Here are some rows, each followed by its group. Rows of different groups can look alike.
[ 16  28 -28 -13  11   5  20  12 -27 -17  11 -18  11   6  23 -17  -7 -14
  17  29 -30  22  16 -14  28   6 -11  -3  -3 -15  -5 -22 -13 -22  -9  24
 -34  -4   8 -30  10  -4 -10 -33   0   2  -3   6] wolf
[ 19  14   8   3  11  20 -13   4 -35  20 -23  42  11 -19  19   3 -32  39
  -5  18  31  28  18   6  10  21  11 -19   0 -18  -3 -27 -10  11  16 -10
 -13  17 -10  34  -6  -3   2  23 -29  15  30   9] inn
[  8  -2   6  11  -7  11 -17  18 -31  30 -29  25  10  -3   0 -14 -10   1
   0 -17  32  24  -2  24   2 -12   3 -26  -4  -9   3   2   5  10   8 -41
   5  -1  -5   0  -6 -20  -1  12  -1  -4  10  24] inn
[ -6 -15   0  14   7   0  10   6  12   4 -47 -19 -35  13  21 -18  -4  11
  -5  26  12  -1  25 -16  -2 -25 -17  12 -20   0   2   9   7  12  33 -11
 -19  -2 -15  37  23  30  17  -4   3  20  14 -13] flag
[-66  78  53 -20   8  28 -29  39  31 -11  49  -9  16  30  62   9  24  -4
 -57  16 -36 -80 -31  27  12  24   7  39  21 -31  10 -43 -24 -52 -61   3
 -28 -52 -21   3   7 -89  -7  14 -86  30  45  21] nest
[  6  21  17  -9  30  -2  -5  42  33  -6   5 -19  31 -17   2  -8 -33   3
   3   1  15  -1  -5  29   2  -2 -17  22  50  -7  24   2   2  19  10   2
  14  -4 -32  13  24  23   7  30   3 -11   3 -23] nest
[ 18   7 -15  27  18  30   1  18  -1  33   5 -25  18   4  18  11  14  34
  23   6   7  13   2  25  -5  -1  -7  10  15 -14   7   9 -18  13 -15   2
   7   2 -20  22  -3  10   3  -6   1 -28   9 -26] flag
[ 22  23 -18   0   5  12  23  11 -26 -15  -5 -14  22   8  13 -17  -7   2
  23  18   0  22  22  -8  17   9  13   3   2  -4  -1  -6   3 -18  -6   9
 -36  -7  -3 -16  17  -9  -3 -13   2   2   8  17] wolf
[-25  44  39 -35  44  -6 -12  41   9  25   3 -25  44  14  17 -15 -15   7
 -30 -16 -87 -35  -1  -2  -3  67 -30  36  18 -22 -16  28 -36  16 -23  10
 -12  12 -65  44   1 -30   5  24 -42   5  -8   3] nest
[-21 -45 -12  35  -8   0   7 -12 -31  17  30  15   8  39   2 -29  -4 -15
 -42 -29 -33   7 -16  -2 -46  43   4   9 -37  19  21   2   3 -22  -8   9
  17 -10   5 -33  17  -1  50 -34  26  35   1  24] pond
[  8  33  32   4  16 -13   4   0  -6  52 -31  -3  46 -23 -39  19   7   4
 -34  -4 -25  -6  25 -13 -37  14 -71   3  39   5 -29  -5 -24  46  12  31
   6  -3 -30  -5   6  20   1 -25 -17 -26 -17  -8] nest
[-13  -3   9  33   9 -32   7   0 -29  -7   2 -14  30  22  -6  24  -5  20
 -22 -23 -22   5 -28   4 -19  41  23  -2 -16  29  -4   7  -7  13 -11 -41
  -8 -20 -47  10   8 -11  10 -13  19 -16 -35  27] pond
[ 14  26  23   4 -10 -24  10  34  45 -39 -37   9  23 -76 -25  -6 -10 -18
 -15 -41 -23  20 -48  42 -34 -24  30 -13  -7 -21   3 -32 -10 -41 -19 -30
 -29  15  27  34 -20  28   4 -17 -39 -37 -14  55] inn
[ -1 -13 -29  15  15 -11   6   0  -7 -16 -22   2 -18   3 -38  -1 -28  30
  37  44 -20 -27  22   7   8  -6 -28   6  29 -48  20 -33 -30  35 -30  34
  -2  54 -26 -20 -16  57   1  29 -19 -21  14 -33] flag
[-34  12   7 -36  48 -37  41  -1   2 -11  29 -51  51   4   3 -23 -27  21
  -4   5 -41  -3   7 -24 -11  71  19  11  10  18 -30 -24   7  51 -27  22
 -22  58 -48  36 -39 -27   0  -1 -19 -33 -24   6] nest
[ -8 -18  -2  17  12 -14   4 -15   9   5 -20 -15  -4  10   1   4 -18   7
  14  17   5  -8  11  -2  10  29  -7 -14  21 -17  -1 -16  -1 -13  11  -3
 -16   7 -21 -29   0  26   5  21   8 -12   8  -5] flag
[-12  -6  -7  46 -13 -10  10 -10 -35  16  11 -19   8  22   4  10  -2  14
 -24 -21  -4  17  -9   6 -23  24   6  -7 -19  18  12  -7  -4   7   1 -21
   6 -19 -26 -16  24   1  22 -24  33   8   1  27] pond
[ -4 -33  -6 -13 -22   0 -23  10   7  16 -15  -9 -18  18 -15  25 -26 -11
 -13 -18   0   9  30 -17  16  -9 -27  -9 -19 -19 -24  16 -35  12  24  22
  13 -13  21   1  26  22   5  25  -7  -2   5   0] kite
[ 15 -18  11   8 -19 -20  -8  12  11  15  -4   1   2 -10 -23  17  11  17
  18  13  20  20  21 -24  12   8  -3   5  -7  -7   4  21  14  -2  18  -9
   1   2  21 -13  -5  -6  33  -2  32 -23  -1  -3] silk
[ -16   -2  -11  -51   -2   19   -6  -49   40   -9   14  -67    3   23
   41  -27  -28   40   29   55   10   14  -52   15   33    5   11   -7
   11  -45  -20   11   -4   10    8   29   -3   71    6   47 -114   -2
  -33   32  -32   -2    2   19] nest
[ 21  25  25   1   4  -1   4  -5  21  17  -5   6  32  -2 -17  -3 -12 -12
 -25  -3 -28   2  -4 -29 -51   3 -37  36  20 -37   3  23 -24  24  10  27
  13 -12 -14  12   4  28  14 -15 -12  -3 -14 -11] nest
[-43  39 -38  -7 -29 -39 -21  11  18  -3  23 -13  13 -14  30  -8  34  10
  -7  -6  17 -28 -40  -1  -4 -11   8 -36   3  10  -6   3  46 -26  24 -19
   0 -24  35  -6 -34 -24 -15 -18  -5  22  37  19] kite
[ 19  28 -14  20  -5 -17  13 -19 -25 -18   1  -9  -9  -4 -19 -23 -18 -17
  20 -14  -5 -17  -9  15  -4  25   1  20  10  -7 -36 -11   2  -7  -7 -14
  -6 -40  -2   6   3  42  20 -22 -23  -3  15  16] pond
[ 21  24  30  10  -8 -12   6  12   8   1 -31   7  15  -9  -7   3   6  -3
  -5 -16   3  21  -8  24 -29 -24  18  18   2 -11  15  -9   6 -32   6  13
 -25   0  28   5   7   1  12  34   6  -9 -17  -1] inn
[ 26  37  19 -33 -39  14  36 -54  -6 -25  25  21 -35   3  -1  18  29  10
 -12  -7  13 -38 -32  22  -3 -26 -19  34   7  -6  56  10 -23  -9  35  21
  26   2  -5 -35 -27  40 -18  18  21  20 -25 -34] nest
[  9  -6  25   7   7 -13  18 -22 -10   9 -34  25 -21  -9 -15  -3  17 -11
 -16  -5  19  12  20 -23 -24  22   5   1  15   1 -43 -16 -19  -4   3  16
  -1 -17  13   9 -27  -1  14 -10 -11   4 -17 -34] pond
[ -2 -13   3   4   5   1  -9 -16 -12  29  -2  -3 -14 -14   3   1  -1  -6
   7   2   2 -10  20  11 -10   4   2   6  28  22 -29 -30 -22   9  -4  -8
 -11   6  -4 -27  -6  21  14   6  -6  -1  -6   0] pond
[ -7 -41 -10 -14 -16   6 -15  16   2   2 -24  -2 -22  19 -19  26 -18  -4
 -12 -18  -3   8  32 -18  15  -7 -22 -13 -20 -24 -23  12 -35  17  24  10
  16 -26  23   2  35  19   2  23  -7  -5  10  -5] kite
[ 15 -31   2  36  32  22  26  15 -28  10   6  10   6 -12   4  -9 -19   0
 -28 -24   6  41 -35  29 -12   9   8 -20 -36  -2  17 -28  19  21  22 -33
   4  33   2  -5  13   5  38   0 -16   7  29  25] inn
[-16   6  -6   5  26  14  11  53  52  -3  17   8  -9 -37   0  11 -42 -54
  41  32  42 -11  10  10  50  28  27  15  32  30   5  37  36   0 -29 -17
  33 -40 -33   9  11 -26  -6   8  21  -1  -4 -34] plum
[-11   7  47 -15  -6  37  13  -5  28   4  19 -23 -23 -18   5   5 -20 -22
 -26  31 -34 -17   6 -12 -63 -10  21  66  -9 -31  33 -19  -5  15 -35  27
 -10   1   8  18  17 -10  15   4 -57  21  36   8] nest
[-13 -39   1   8  -3   2   5 -18  -1   6  14  33 -14  12  -2 -34   5 -16
 -27  -7  -2  -3  10  -1 -26  29  16  -4   5   8 -17  -2 -16 -17  -4   5
   3  -9  10 -27  -1   8  23  -4  -2  15  -6  -4] pond
[ -2   0  13   7 -11 -10  -2  25   6  -4 -21  19  12 -11 -10 -12  18 -15
  13 -15   6  15  22 -24  17 -14   0   4   0  11  -2   3   2  -8   2   4
   0   3   1   8   2 -25   3  20  13 -25   5  -3] silk
[ -5 -34   2   6   3   0   4 -16   1  11  14  26  -4   8  -9 -22   6 -11
 -25   4  -7 -11  18  12 -29  18   3  -1  13  18 -14 -14  -6  -4  -8   9
  -2  -4   1 -38  -1  13  15  -7 -13   7  -7   7] pond
[ -2 -35 -15   6 -21  17  -5  12 -14   0   1   4 -17  14 -26   2 -16  -9
   2  -4 -10   9  20   1   4   6 -24  -3 -14 -12   1  14  -5   3   3  -3
  25 -14  16   0  19  -9  16  -5   9  -3   6  10] kite
[ 30  20 -23  -8   4  30  20   6 -21  -3  -6   0   3   1  18 -29   8 -11
  20  21  -6  15  24 -14  19  -5   1   1   6  -5  14 -25  -2 -24   0  26
 -32   3   2 -16   8  -8 -10 -17   2  -1  18   6] wolf
[  4 -12  14  -7  25   2   9   5  21 -22  -7  46  -5  -9  -9 -24  -1  -1
 -19 -30 -30  -1   4 -25 -20  25   8   6  17  12 -18  10   4  -9 -19  15
 -19  10  -2  -8 -36  -2  11  29   0   7 -22 -15] pond
[ 10 -32  13  20 -31 -39   0   8   6  20   2   2  -5   4   2  -3   3 -23
  -2   0  34 -15 -12  12  -2   4  22 -29  25  30  -2   4  13 -32 -13 -35
  16 -13 -19  37  17   3 -20 -31 -31  -9 -21   7] plum
[-12 -33  -9  31   0  -1  25 -10  -2   5  30  23  10  31 -15 -32   6 -16
 -36 -17 -32   2   3  -1 -39  34 -14   1 -20  12   4  10  -2  -9 -11  30
  17   0   4 -38   7  -3  24 -24  11  27   1  11] pond
[ -5  -7  10  -6  -8  15  -9   9   9   3 -15   9   1 -13 -16  -8  16  -9
  20   2  12   4  14 -11   3 -16   3  -9 -17   5  -7   2  20  -6  -6  -9
  -1  16  13  30   6  -7  10  13  14 -24  -2 -15] silk
[-20  -2   8  -7   2  15  -7  11  10   6 -23  11  14 -14   9  -8  14  -7
  25  -1   7   8  23 -24  25 -18  -1  -4 -15   5  -5  -6   9   4 -21  -3
  -3  17   4  17  -3 -23  -2  28   4 -14  11  -3] silk
[ 12  42  36  21  -5 -19   2  13  -8  21 -47  10  28 -18 -13  18   9  18
 -13 -25   3  21  -9  54 -21 -21   6  -5  -4  -5  12   6   7 -34   6   4
 -38   1  40  -2  19 -12  14  47  10 -23 -20   1] inn
[-32 -36 -23  70  -6  -4  19  -7 -48  18  41 -20  21  54  -5  -3   1   6
 -55 -39 -26  26 -27  14 -42  49   0  -5 -58  34  35   3   5   1  -5 -15
  26 -16 -26 -49  38  -8  40 -40  48  33  15  45] pond
[-10  -8  -4  -7 -13   6   2 -13 -15   5   5   6 -33 -10  -5   8  15   4
  -6 -23  42  -4 -31 -14  -6  13  22 -22   8  25  -4 -25  11  -9   6   1
 -12 -23   0  44  16   7 -12 -42  24  39 -26 -15] plum
[  7  -5 -24 -12 -27 -44 -14   8  23  55   1  -6  25   1  12  -3  33 -21
  -9   4 -30 -46 -43  40  12  27  18 -29  19  13 -27  63  48 -14  26  -2
  29 -42  17  52 -11 -12 -39 -47 -37  -6 -61  25] kite
[-12 -17   9  20  21 -29   4 -11   5  -7 -35 -26 -11   9   8  -9  -8   2
   7  20   2   8  17 -18  11  14 -24  -7   9 -32  10 -15   0  -1  32 -17
 -14   2 -19 -17  12  28  18   9  13   7  18 -15] flag
[ -5   9  -9  16   9  -2 -33  -4  28  24  -1 -18 -13  -3   8  59 -15   1
 -25  -8   0  11  -3   1  14 -39  21 -13  -6  -1 -36   0  -7  29   4  56
 -25  10  54  19  14   1  -6   4  -8  43 -31  -1] inn
[ 10 -15  25   2  -8 -32 -10  24  10 -23  -5  20  -6 -29 -18  26   6  17
  19  -4  17  25  32 -30   9  -3   8  13 -16   9  25  17  -2 -26  15  -5
  -3   4  -1 -32   2 -11  42  39  31 -31  10  -5] silk
[-42 -35   5 -19 -28 -54 -15 -38   5  11  75 -35 -22  10  19   2  -4 -52
  -4  41   7   4  44   7 -11 -15  12   7   8   4 -10 -32 -30  -3 -31  19
  24  43  -8 -11  36  34 -20 -36 -17  39 -55 -36] plum
[-10 -35 -28   7 -25   1  11   6   0   7  16  11  -7  -6 -29 -17 -10 -24
 -17 -18 -18   1   3  15 -17  -1 -18 -13 -27  -2   8  45  23   2  18  -6
  44  -1  28  -5  18  -8  -2 -24  18  22  16  34] kite
[-21 -10   1  60  -9 -18   6  -9 -38  14  10 -21  12  24  -4  19  -7  15
 -28 -20   5  26 -16   8 -32  26  13 -11 -36  24  13 -10  -4  15   2 -51
  -2 -33 -42 -23  38   1  21 -31  34   2  -3  46] pond
[ 27  13   5  -5  17  45   8  11  16 -47 -39  69  -1 -34 -18  -6 -16  27
 -20 -39 -19  30  16 -51 -18   9  13  -2  18  43   1 -22  49  -4 -30  33
 -41  27  16  48 -38  -6  -1  63  45  14  -8 -28] inn
[-34 -34 -46  10 -17  62   7  13 -34  36  20  28  46  10 -21 -30 -48  11
 -20 -38   4   6 -10  32   0  11 -38 -52 -68 -19  33   5  13  40  -7  11
  45  64  39  14  -7 -50  -7   0  -3  34  68  31] inn
[  7  11  -3 -18  42 -70   9  12  -2 -34  12 -15  81  52  -2  18  17  -6
 -10   3 -78 -56 -36  20  21  86  17  13  22  25 -55  38 -24  11 -31 -11
   0 -20 -61  75 -34 -50 -27 -23 -27 -47 -90   1] nest
[ -1 -15  26   0 -10 -28 -16  15  16  -8   3   4  -2 -15 -28   8  14   1
  17  16  10  20  19 -30  15 -12  -5  -3 -12   7   7  19  15  -9   1  -1
   3  25  19 -10 -12 -10  24   8  30 -27  -7 -18] silk
[ 37  33  32 -10  -9  -2  10 -25  22 -11  -6   3   0  17   0   7   5 -13
  -2   1  -1   2 -10 -15 -35 -19 -11  60  -2 -48  31  28 -25  -6  32  39
  14 -14  -1 -14 -14  25   6  26  -9  26  -7 -29] nest
[-27 -17  23  14  10 -21   6   5   3  -6 -45 -27 -39   8   0  -5 -29   1
  -3  22 -11   2  19 -18  -2  -6 -29   8 -32 -43  17 -14 -15  16   2   1
  -4  -7  -8 -19  18  31  23   8  -8  32  24 -19] flag
[-20 -31  -7 -23 -19  32 -18 -19   3  18   3 -26 -14   3  18  11 -28 -44
  11 -28  13  16  29 -21  13  -7 -12  47 -43 -20 -20  13 -27  27   8   4
  24 -10  20  19  56  16  27  21  -1  -8  -4  -6] plum
[-15  14  49  -3   2  34  14   2   8  21   2 -14 -22 -24   7  -5 -17 -16
 -29  21 -34 -10  12 -12 -42 -15   4  46  -7 -15   5 -13   0  16 -30  23
 -13   1   6  20  17 -16  18   6 -43   3  27   4] nest
[-18   8 -30 -27  47 -15 -26  -6  20  28  45 -76 -45 -27  41  72 -48 -23
  11  44 -21  35  12 -38  37 -21   2  37   5  -6 -62 -37 -48  50   5  60
 -12  56  62 -13  27  26  -1 -14  11  55 -68 -28] plum
[-17  -2   4   3  -6  16   0  16   8  12 -23  12   8 -17  15  -5   8  -9
  17  -3  11  16  23 -16  27 -15   2  -9 -18  -1  -7  -4   0  15 -24   0
  -4  14   1  21  -4 -28  -5  25  -4 -12  16   8] silk
[  8  -2  14  12 -18  11  -5  13   4   0 -13  15  11  -1 -11 -13  24  -6
  15 -12  12   4  12  -8   2 -13  12  -3  -4   4   1   5  10 -12  17   1
   0   0   3  12  16  -7   8  11  29 -23  -9  -8] silk
[ 19  -9   4 -17 -23   7   9   4  -2 -16  -6   4 -18 -11   4   0 -22  -7
   3   0  37  13 -13 -21 -24  10  22  15   4 -36  26 -22 -20   3   4   2
  14  14  16  29 -33  12  14  -4 -17   5  17 -14] inn
[-35  11 -20 -47  -1 -30 -21  -3  24   3  56 -68 -22 -14  -1  28 -21 -38
 -24  55 -16  19  22  -6  -9   0 -36  27   9   9 -18 -25 -32  18  -3  21
  -8  36  16  -2   9  20 -12 -24  35  -6 -60 -17] plum
[  3 -18  24  -7 -11 -13 -13  14  24 -16  -2  11   2 -30 -38  -7  25 -12
  20  14   4  17   1 -15   3 -20   3 -17 -16   9  -7   6  33 -18   1 -19
   0  34  33  13  -5   5  21  -7  26 -45 -26 -17] silk
[ 36  50 -41  11  22  20  43 -13 -42  -1  -8 -18   4 -20  20 -48 -23 -26
  59  23 -15   9  24 -13  24  16   1  10  19  -1 -16 -20   7  -7 -21  -4
 -30  -4   7 -11  16  -3  16 -30  -4  -5  32  -1] wolf
[-20  30  21 -10  -2  -6  -3   2  -3  12  -3 -11  37  -1   6  16   3  31
 -25   4  13 -31   7  12 -16  11 -17  -1  40   4   1 -47 -14  10   7  20
 -14   7 -13  -8   4  -3   8   0 -14   8  13  -2] nest
Which 4 groups are nearest to each row below, nearest first, going by the distance to the centre of the group?
[  7 -16  18   0 -17 -14   4  -8  27 -24 -17 -12  -8  -9  21   7   7 -11
  -4   1  20  34 -37  29  -3 -20   8 -23  10   5 -33 -28  -3 -38  -4 -28
   2  16   4   1 -39  -3 -18   3 -16 -38 -19  35] ~ inn silk kite pond
[  0 -11  -4  18   3  31 -20  15 -47  34 -10  28  23  14  -8 -24 -25   2
 -13 -28  38  24 -14  33 -10   5  -5 -38 -27 -14  22   1   1  21  10 -52
  18  14  -4  -5  -2 -22   6   2  -8  12  32  30] ~ inn pond kite silk
Which 4 groups are nearest to each row below, nearest first, going by the distance to the group's nearest row?
[ 20  25 -22  24  -1 -22  10 -24 -23 -15   6  -1 -16  -3 -22 -31 -17 -22
  22 -11 -13 -24  -5  17  -4  30  -6  20  16  -3 -46  -6  -1  -7 -16 -14
  -5 -46  -1  -5   0  43  25 -34 -33   3  12  20] ~ pond wolf flag kite
[ 16  37  33  19  -1 -14   5   7 -20  15 -38  13  24 -11  -5   6   4  20
  -7 -17   5  21  -8  43 -15 -12   5  -3  -1  -8  10  -3   6 -31  13  -1
 -30   1  26  -4  15  -8  15  39   7 -17 -16  -1] ~ inn silk wolf nest
